rotation ticks, each row followed by its count of ticks
The counts run from 0 to 161.
[139 122 152 109 121 108 171 148 113 133 125 204 129 147 125  96 130  93
 112 111 139 103 162 102 123 112  98  94 130 117 107  88 168  87 125  99
 139 195 115 130 121 188 115 128 133 122 141] -> 108
[155 118 121 149 120 142 117 132 100  83 157 122 166 127 111 163 158 133
 134  71 129 105 150 130 112 177 166 128 142 104 105 176 141 134 133 124
 104  99 155  99 147 165 101 131 110 153  86] -> 65
[120 135 144 101  93 154 121 125 152  60 185  99 186 112 108  92 139 135
  81 114 143  69 165 129 117 127 138 129 127 144 113 157 125 126 123 106
  80  80 145 156 130 105  99 114 148 147 137] -> 35
[105  62 169 117  84 125 129 155 131  98 180 144 159 150 132 107 128 138
 118 117 162 122 165 155 128 137 153  95  90 119 143  90 108 132 129  94
 100 110 167 114  99 139 100 133 147 175 155] -> 90
[125 119 132 112  74 134  94 113 134  99 194  91  84 133 167 147 146 134
 150 148 168 143 125 151 138 125 113 142 103 138 149 167  57 172 120 130
 125 102 175 105 160 112 105 152 126 101 100] -> 80
[132 148 137 152 100  99 147 143 125 140  97 128  96 116 185  90 131 168
 169 158 143 132 119 162 129  98 116  88 143 147 145 138 125 168 112 104
 153 119 113 144 142 155  28 115 116 104 119] -> 6
[137 123 160  96 100 128 112 122 130  87 145 106 168 118  98 118  82 128
 105 115 188 131 137 137 136 106 113  80  88  94 134 138 118  89 128  92
 158 163 124 133 114 122 141 105 148 202 132] -> 3
[111  93 140 139 123  87 148  88 126 128 174 100 139 136 183  86 143 113
 126 131 158 105 131 129 160  81 166 128 110 149 134 154  97 172 129 124
 127 150 171 143  70 132  85 111 125 127 104] -> 161
[131  92 127 112 119  84 140 137 122 157 134 129 123 146 150 143 157 132
 169 102 127 112 142 122 111 136 171 170 151 119 100 142 117 146 148 156
 142 117 159  80 138 174  69 190  99 140  84] -> 151
[164 155 150 151 124  99 107  99 105  94 139 140  82 108 169 135 106  93
 158 117 150 179 134 161 153 102  94 114 108 131 129 174 146 145 110 138
 167 184 134 119 142 148 148 127 120  97 110] -> 148
[165 172 158 101 103 141 110 130 154 100 143 105 141 102 128 115 128 107
 125 102 157  95 152 127 111 111 112 147  98 149 123 209 138 112  94 189
 177 111 109 120 160 140 115 134 170 104 120] -> 67
[160 113 142 110  89 157  84 112 126  74 188 112  98 141 128 158 128  98
 147 123 189 154 154 156 130 117 112 130  78 105 154 145  84 140 112 103
 154 154 139 101 161 131 144 118 121 123 122] -> 79
[145 141 137 110 149  68 163  38 126 107 136 120  88 136 182 105 110  88
 121 130 145 103 142 102 138  71 137 138 136 145 119 177 111 126 155 132
 145 175 122 149 112 125 118 123 116 103 123] -> 42
[128  98  95 121 116 121 126 119 115 109 168 105 112 120 179 115 159 113
 130 147 113 111 151 113 130 103 105 185 134 175  97 177 113 185 118 130
  88 120 190 127 141 127 104 153 126  91  84] -> 30
[125 146 164 130 113  77 152  82 164  80 117 105 120  99 184  91 102 140
 130 163 182 138 135 154 148  79 115 101 100 159 128 144 104 143 122 129
 162 158 124 162 107 101 114 114 162 124 133] -> 92
[110  83 134  92 119 152 140 154 140 188 156 109 150 136 132  90 173 135
 135 117 130  89 135  85 122 124 137 147 132 130 132 153 128 148 133 132
 112 104 146  97 117 163  58 166 135 139  66] -> 0
[133 143 147  98 137 150 125 158 117 171 104 173 110 108 145  95 123 116
 147  99 126 149 117 105 133 114  40 142 133 137  81 151 182 107 101 150
 152 147 118 110 145 157  95 162 136 119  69] -> 138
[125 130 127 117  99 110 146  93 122 131  96 103  96 110 166 106  91 145
 144 172 161 131 117 146 162  70  75 101 140 144 125 135 108 133 128  88
 163 197 112 178 136 113 110 123 102 130 100] -> 93
[132 130 127 128 143  73 147  78 129 144 104 118  62 120 188 141 121 124
 162 124 144 150 113 138 134  88 101 146 156 130 117 174 123 130 125 147
 162 153 111 133 144 138 100 156  96 117  74] -> 62
[147 103 104  77 117 141 129 102 111 118 144 138  87 150 100 153 161 140
 120 135 126  98 149 100 106 119 114 136 172 108 130 124  91  90 156  70
 116 150 103 129 179 171 110 134  67 123  92] -> 44
[148 109  91 159 113 111 164 137  82 118 136 129 127 128 134 143 162 144
 164 142 117 117 144 148 136 145 152  95 164 132 113 108 125 156 146  53
 102 148 152 129 133 178  70 125  62 123 103] -> 95
[159 132 147 143 144  83 154 142 115 124 119 138 118 162 148 111 160 145
 155 111 114  85 152 131 112 115 167  96 134 107 150 124 118 130 131 112
 152 122  98 102 124 193  30 133  99 117 114] -> 76
[163 140 127 137  94  75 169 153 152  78 111 152 105 113 144 116 142 181
 151 143 126 110 152 161 102 142 136 113 155 142 118  94 102 148 115  94
 144 102 108 140 154 174  79 142 100 109 153] -> 26
[152 143 154 159 153  87 144  89 103 100 143 200 100 132 148 131 125  70
  99  94 132 138 145 136 145 107 100  92 117 119 113 151 167 105 118 110
 133 181 132 117 106 157 134 100 126 119 141] -> 128
[116  96 133 101  96 116 113  94 115  75 208 127 129 156 144 114 148  89
 108 110 148  97 165 117 130 116 150 103 111 127 155 125  85 127 138  90
 107 123 160 127 107 115 109 103 135 127 146] -> 110
[142  97 109 118  97 120 139 121 119 103 119 150  89 137 122 191 116 172
 155 144 131 148 155 146 129 149  77 107 162 119 108 111 123 102 140  71
 123 159 139 147 174 158 139 153  63 145 123] -> 114
[160 159 146 147 120 162 140 126 109 115 149  84 166  84 143  75 159 112
 116 104 141  76 120 112 128 116 148 150 117 161 107 197 143 163 109 147
 134 114 140 151 121 141  71 122 147 115  90] -> 86
[111 108 164 132  87 121  93 126 123  79 180 173 106 155 151 165 113 113
 135 100 150 195 137 157 141 125  96  74 101 110 166 124 122 134 124  75
 103 119 158 124 127 131 131 125 122 159 150] -> 59
[110 102 158  83 112  97 149 136 158  98 152 168 184 133 140 101 140 132
 119  93 138  72 168 102  98 168 158 142 141 124 103 132 127 104 127 151
 112  71 146 111 107 137  97 170 146 178 151] -> 121
[140 126 137 139  78 130 126 166 143  48 168 107 175  94 127 136 150 161
 144 109 148 121 163 174 112 177 149 127 115 133 103 143 139 136 123 115
 116  85 173 142 149 144 103 137 134 175 129] -> 15
[137 125 147 155 140  53 169  70 127  95 158 143 120 148 183 102 134  92
 117 116 134 111 150 127 154 105 158 119 143 152 123 146 131 154 143 104
 103 140 177 143  79 124 106 118 118 130 140] -> 41
[131 125 147 121  95 158  85 119 116  92 170  73 151 128 125 113 111 149
 126 120 179 129 127 152 163  97 120  90  96 124 150 157  92 123 122  66
 124 153 136 154 114 117 111  89 124 158 112] -> 4
[145  91 117 113  78 153 129 162 137  88 150 109 175 111  85 170 138 164
 139 121 154 116 161 144 105 171 121 118 125 112  88 122 111 117 131  96
 135 126 148 110 185 167 117 164 115 179 108] -> 14
